In the data rows, the value 128 means zero.
Some points, one per row:
"83 122 134 136 132 171 159 74"
"155 126 127 138 127 144 166 68"
"124 129 124 145 137 132 39 150"
"231 140 118 140 130 124 53 255"
"69 142 148 119 121 162 133 89"
"128 103 139 131 138 60 142 77"
"226 118 147 122 120 113 54 146"
"123 125 115 121 130 203 5 164"
"55 123 130 120 122 188 131 88"
"90 109 141 116 118 170 162 74"
"60 132 124 117 131 139 156 137"
"171 121 132 130 123 150 155 77"
"221 127 128 127 130 133 80 123"
"98 134 127 119 120 193 186 85"
"110 130 129 128 125 132 151 76"
"110 134 110 135 130 124 159 153"
"79 125 136 123 133 151 152 73"
"60 122 125 133 125 182 137 94"
"180 127 131 131 126 132 159 76"
"181 139 125 133 125 144 162 78"
"222 123 121 132 133 133 0 255"
"69 132 134 112 117 97 141 71"
"255 128 121 120 100 0 167 255"
"60 132 150 113 117 168 133 96"
"192 114 122 109 113 152 107 67"
10 more points follow, each with its number after it:
"224 143 87 165 127 22 155 248" 0
"65 126 128 136 152 147 161 79" 1
"65 138 112 137 135 199 162 81" 2
"227 128 124 120 147 141 57 151" 3
"92 147 118 113 131 55 123 76" 4
"45 140 111 97 123 238 126 88" 5
"87 121 122 139 131 140 155 107" 6
"215 115 143 118 144 135 45 157" 7
"81 135 110 129 144 176 152 82" 8
"81 137 111 116 132 148 149 74" 9
Which of these numbered points is nearest to each point below, looking only along the 3 directions in which the first points spread most? Its number follows each.
"58 139 123 126 125 175 137 81" > 2
"255 126 102 126 130 0 163 255" > 0
"78 106 122 127 142 133 141 97" > 6
"110 111 131 136 129 145 142 75" > 9
"79 125 149 119 138 164 136 66" > 8
"255 126 104 129 129 1 171 255" > 0
"71 126 132 124 134 138 148 131" > 6
"255 137 139 132 135 0 176 255" > 0
"208 119 130 84 139 117 110 136" > 3
"76 135 123 132 130 119 156 76" > 1
"74 117 127 115 129 151 133 78" > 8
"64 123 121 123 125 133 149 133" > 6
"208 122 126 130 138 38 139 245" > 0
"249 120 104 130 132 17 161 255" > 0
"122 131 117 138 119 89 161 125" > 4
"88 108 144 125 147 75 171 97" > 4
"255 117 116 122 125 0 173 255" > 0
"83 126 106 153 123 109 12 255" > 7
"79 130 129 121 122 145 149 74" > 9
"65 131 127 128 132 173 148 73" > 2
